One vector is turned by the same rotation once a tick. Each row is the vector after some number of ticks, and that number follows the row.
The counts run from 0 to 421.
[152  90 147 121 168 130 138 140 150 141 116 160 139 118 117 150 149 123
 201 124 131 132 161 143  90 139 148  63  90 115 115 137 125 113 120 174
 115 130 132 173 114 151 165 107 156 114  83 151 141]
61
[126 147 150 145 125 148  98 133 102 117 129  87  87 102 146  91 106 162
 200 125 158 151 131 149 128  88 139 115  79 150 143 124 122 109 159 116
  96 118 156 107 126 103 159 131 164  95 137 129 159]
326
[132 103  93  97 117  89 115  70 174 142 177 156 147  87 111 146 165 124
 106  92 138  63 109 131 134 130 149 106 159 109 140 148 118 150 111 147
 135  88  98 128 107 120 115 101 132 150  96 100 116]
420
[183 122 149 134 126 141 134  67 143 156 140 132 100 113 146  84  97  99
 182 134  98 108  93 154 161 104 179 122 118 121 119 165 128 117 131 124
  98 138 142 142 120 119 111  85 142 115  82 158 159]
357
[129  96 100 117  84  81 130 113 110 179 154 123 121 109 147 128 186 143
 102 110 154 134 147 141 128 127 146 145 142 130 115 151 132 133 141 145
 102  82 109 122 115 121 166 116  62 191 123 102  91]
412
[141 100 129 136 127 163 140 126 100 135 114  91 163 156 113  85 116 146
 119 129 136 184 151 175 153 104 124 123  80 169 113 103 127  89 151 104
 135 118 117 159 111 109 194 153 100 123 127 130  82]
24
[194 106 154 134 134 165 149  69 137 117 125 111 119 134 110 120  86 126
 192 108 120 133  92 189 170 133 162  94 141 175 126 156 115 151 138 118
 119 111 138 159 122 119 126 129 140 146 124 117 151]
347
[118 167 156 129 113 105  90  92 132  87 141  95 107  95 146  96 103  84
 147 103 161  83  95 104 120 125 152 136 158 101 101 121 149  87 146 169
 123 141 149 110 131 119  98 149 141 144  99 178 114]
132
[168 115 112 149 112 136 179  97 104 166 115 100 113 148 139 105 105 140
 184 156 111 164 107 169 159 104 157 123 142 168 125 141 140 113 137  92
  85 114 143 152 143 125 167 142  80 139 149 130 123]
351
[ 93 145 151 134 156 161  80 142 128  90 124 156 167 143 122 146 149 160
 112 116 131 191 124 131 157 138  92 126 119 134 145 135 133 187  92 109
 120  92 118 132 131 131  98 111 148 178 140  75 111]
212
[126 128  86 112 153 152 110 145 163 121 135 129 165  95 102  98 137 163
 120 133 143 124  98 146 122  87 118  89  84 126 165 115 123 124 104 105
 117 110 139 127 112  98 181 141 162  54 147 109 107]
2
[141 152 108 124 153 118 141 160 131  92  84 152 141 181 118 107 105 134
  85 139 129 148 147 126 131 175 128 137  75  77 110 110 141  96 167 137
 129 117 103 131 132 167 146 158  64 124 119  96 117]
248
[138 145 135 133  99 148 133 109  98 158 154  90 107 130 149  87 106 129
 168 166 113 163  91 156 163  70 147 134 125 168 158 131 120  75 142  94
  95 112 135 128 137  93 143 112 141  94 124 156 158]
341
[ 69 153 112 161 135 153  71 149 125 132 114 121 144 148 139 140 127 156
 122 139 140 158 161 119 132 106  92 163 104 113 112 128 153 169  95  91
 133 131 137 101 148 133 105 124 123 181 180  93  81]
202
[146  92 105 104 110 108 118  80 153 163 149 138 134 114 118 161 158 127
 118  73 140  79 142 155 138 127 143 128 158 137 110 156 104 178 120 143
 158  90 116 130 111 109 100  94 103 205 125 113 116]
408
[142 150 103  88 168 139 145 164 169  80  93 155 154 183  83 153 100 110
  91 135 125 118 132 147 129 172 111 113 106 105 126 109  98 115 155 140
 174 115 103 134 147 125 114 163 120 111 121 122 154]
258
[103 155 110 132 152 127 125 139 139 114 126 192 186 166 112 134 128 145
 103 136 113 162  90 129 149 132 123 133 131 115 185 118 138 143  83  85
 119  70  99 146 158 154 126 110 124 126 130  66 122]
227
[144 105 120 113 116 115 133 150 117 103 129  88  75  96 145 112 108 147
 141 150 134 137 137 119 135 126 130 106  84 128 125 149 126  88 206 150
 116 146 132 103  87 134 170 154 141  69 147  88 162]
310
[145 107 114 108 108 132 117  98 135 179 128 104 103 129 141 148 156 118
 128 106 141 111 168 164 133 114 132 140 126 131  72 155 105 158 146 149
 147 118 132 120 112  98  97 106  86 225 122 152 111]
396
[135 118  94 117 116 140 145 113 155 105 132  61 105 127 101 147  74 137
 158 147 127 109 125 153 151 101 119  96 116 152 121 140 109  95 199 116
 157 137 131 110 110 107 137 166 133 100 188 100 141]
320
[163  72 154 105 153 147 170 109 148 138 122 154 148 133 115 116 139 124
 136 141  76 148 135 143 153 123 138  78 120 142 110 138 123  98 122 150
 136 154 100 181  90 142 147 100 153  96  67 153 143]
46
[131  93  87 134 130 112 175 123 138 202 115 134 140 159 131 138 115 117
 158 158  97 115 174 137 112  90 154 116 103 118 107 118 134  63 126 124
 149 158 116 160 126 156 163 110  98  96 116 162 117]
54
[145 123 120 126 135 121 149 193  87 129  89 140 106 184 124 143 110 146
 123  96 153 135 180 144 102 155 133 170 101 148 136 101 100 138 123 106
 170 100 126 135 161 124 160 163 113 110 155 108 174]
276
[167  72 150 122 170 150 178 114 144 127  96 163 145 135 111 128 145 146
 164 118  93 151 153 149 133 133 138  68 117 155 102 125 130 129  93 138
 130 147 120 183 103 146 162 105 139 122  83 136 138]
48
[131 110 125 163 110 115  92 145 104 158 138 134 122 104 156 116 130  92
 119 159 148 142 147  98 125 156 136 182 133  99 100 169 184 158  92 135
  86 142 153 125 148 163 155 151 132 134 139 102  77]
175
[109 123 112 148 114 121  97 153 118 164 151 144 123  98 161 114 149  93
 105 193 124 145 123  81 130 135 124 173 143  95 123 172 181 139  76 132
  80 144 153 117 150 150 143 138 150 104 133 122  89]
177
[147 104 131 152 129 127 149 106 106 191 123 145 144 161 141  90 102 118
 154 121 110 123 160 149 127  80 170 145  84 129 125 104 134  79  97  98
 150 144 113 167 126 138 169  93 127  88  94 156 122]
41
[136 120 123 123 119 143 143 118 126  95 118  54  89 125 129 119  93 161
 155 143 131 148 142 150 160 102 118  97 101 161 102 135 116  92 213 126
 135 148 136 106  92 113 142 164 117 121 174 107 138]
322
[114 105 105 115  86  83 130 116 104 187 151 128 117 100 159 119 202 154
  98 120 150 140 144 130 131 117 137 146 142 136 118 142 140 131 133 138
  90  86 117 117 117 122 163 109  70 179 116 111  96]
413
[122 110 114 124 116 129 126 122 147 149 161 145 142 112 125 152 129  74
 107 172 109 117  91 103 146 145 116 161 213 140 131 165 155 155  49 118
 125 139 144 133 164 128 112 142 164 115 137 137 109]
167
[146 125  69 115 116 136 135 103 168 205 127 107 118 142 126 148 124  86
 153 169 123  95 141 162 122 100 140 129 121 107  89 159 118 114 152 137
 128 132 141 121 145 103 114 121  79 166 132 182 107]
381
[152 104 149 114 144 163 123  98 140 142 148 138 172 147 103 103  99 106
 133 112 113 130 125 170 151  93 152 113  96 149 147 117 104 102 107 113
 168 124 103 175 113 108 142  94 179  82  79 150 132]
31
[155 121 132 121 147 137 151 190  97 110  74 144 112 178 118 147 116 152
 123  86 154 142 178 152 108 167 120 154 105 155 124  97 100 149 125 111
 171 104 129 135 150 126 152 165 120 124 151 108 175]
275
[150  94 125 133 129 160 134 116 119 131 116  96 172 162 101  97 100 136
 119 115 136 173 148 184 151 115 127 112  82 160 116 107 124 102 155 108
 148 117 111 163 106 109 190 157  98 127 134 115  76]
23
[132  95 100 124 129 109 174 122 136 189 116 130 129 151 137 128 122 112
 142 165  88 113 173 125 120  93 150 116 105 113  96 122 135  59 135 132
 151 178 107 154 112 151 149 100 103 100 102 170 124]
55
[149  95 132 122 125 127 150 104 127 181 144 148 150 146 132 100 106  98
 132 144  87 127 142 143 141  92 164 127  89 125 133 124 127  67 118 129
 148 147  99 176 105 135 156  89 142  71  70 159 136]
43
[198  97 141 137 129 155 156  77 129 127 126 108 123 136 110 123  88 125
 197 113 124 140 100 187 166 132 162 100 138 172 133 158 120 143 141 112
 105 101 137 163 132 126 145 136 121 146 139 108 142]
348
[ 91 175 119 140 106 101 133 101 120 111 121  90 100 115 150 106 121 120
 151 125 148  89 100  90 115  99 129 138 184 124 101  96 160  76 127 136
 121 154 162 104 139 117 106 160  98 157 142 180 105]
129
[ 86 157 105 153 137 137  89 133 124 133 132 150 178 178 122 151 110 143
 115 118 134 150 129 138 141 115 114 162 116 119 161 123 137 164  88  78
 144  86 111 131 159 141 108 118 118 163 172  65  95]
215
[164 125 123 116 161 165 145 119 168 147 101 147 107 100 128 132 172 139
 192 155 126 139 122 153 120 130 131  68 123 132  98 158 131 158 102 152
  71 120 167 137 134 113 129 113 122 158 101 180 133]
375
[129 102 144 110 120  79 166  84 138  83 124 121 120 102 132 155 144 143
 158  71 119 103  98 110 130 130 138  78 205 156 121 124 137 117 133 164
 127 119 126 146  94 147 103 124 116 180 141 108 143]
109
[107 110 105 117  91  84 130 116 105 187 147 138 110  96 164 109 215 165
  97 116 144 138 140 117 131 100 138 147 142 126 122 132 143 130 114 138
  89  95 115 110 115 116 154  98  86 166 108 125 105]
414
[142 121 118 130 157 151  89 143 139 109 127 134 142  84 124  73 138 170
 117 106 158 129 113 139 122  98 128 103  58 110 154 116 135 139 114 120
 101 118 149 122  97 107 187 134 157  64 127  96 109]
0
[126 105 142  96 118  79 166  84 144  89 144 121 126  99 127 163 146 134
 149  93 110 101  88 105 135 124 136  79 209 151 132 129 132 108 139 170
 135 122 124 144  91 142  95 116 125 166 131 121 153]
108
[ 99 149 108 137  84  51 150 111 103 139 139 111 114 104 158 116 132 126
 162 121 148  99  99  95 104  98 160 131 173 112 146 110 167  60 134 146
  95 121 141 125 131 146 147 140  90 127 141 134 115]
115
[ 98 129 113 131 132 138  97 141 151 146 150 149 124  90 149 132 152 102
  98 189 105 132 112  81 140 118 101 151 163 103 117 167 171 149  64 128
 101 166 148 108 137 138 105 117 174 109 125 137 115]
179
[133 127 102 120 156 151 102 151 148 114 135 133 156  89 112  87 137 166
 121 122 151 125 101 144 117  94 124  93  66 116 165 113 127 133 107 112
 105 113 146 125 112  96 183 137 162  55 137 105 106]
1
[148 122 103 101 109 140 132 108 153 184 128 103 100 121 147 132 146 102
 130 167 118 121 150 152 138 116 128 125 109 107  64 164 118 113 176 164
 116 137 141 118 119 102 109 111  80 180 107 186 117]
383
[108 115  92 149 128 131  96 149 139 138 129 121 142 123 133 154 134 117
 112 179 141 154 151 106 131 151  99 145 126 101  90 168 176 163 117 132
  98 136 144 114 145 162 147 162 109 157 178  84  59]
187
[102 154  92 130 147 129 148 126 144 122 115 172 172 183 116 135 117 150
  81 146  90 147  95 114 160 117 109 141 140 118 165 111 137 129  91  79
 148 105  91 132 145 151 101 112 102 134 148  78 124]
229
[152  85 137 115 134 130 155 106 134 165 142 149 152 144 126 100 116 101
 128 154  86 134 135 142 149 104 153 108 101 130 128 136 119  71 124 138
 142 149  96 175 100 138 152  91 150  76  60 155 139]
44
[107 174 147 134 100 106 104  89 129 100 133  96 103 102 151  96 107  92
 145 104 154  78 107  95 118 109 145 144 165 106  94 110 153  81 140 156
 128 157 156 106 129 119  92 144 129 151 109 188 115]
131
[120 160 125 125 160 114 130 158 123 104 114 189 157 154 133  89 140 145
  90 151 117 172  99 108 138 152 128 128  89  83 166 117 151 106 112 125
  86  96 101 138 140 162 148 119 116  96  91  91 136]
238
[145 119 168 152 114 127  89 137  90 140 150 148 112  99 160 103 138  90
 131 131 153 146 118 107 129 158 146 183 169 131 116 160 167 161  58 137
  90 129 159 136 161 135 140 139 166 127 106 140 117]
163
[103 165 125 145 111 133 121 107 123 112 115  97 121 136 124 132 108 105
 159 108 158  97 108 118 117 120 130 155 200 152 101  98 139 125  86 115
 145 135 168 119 174 105 102 173 122 171 154 184  99]
141
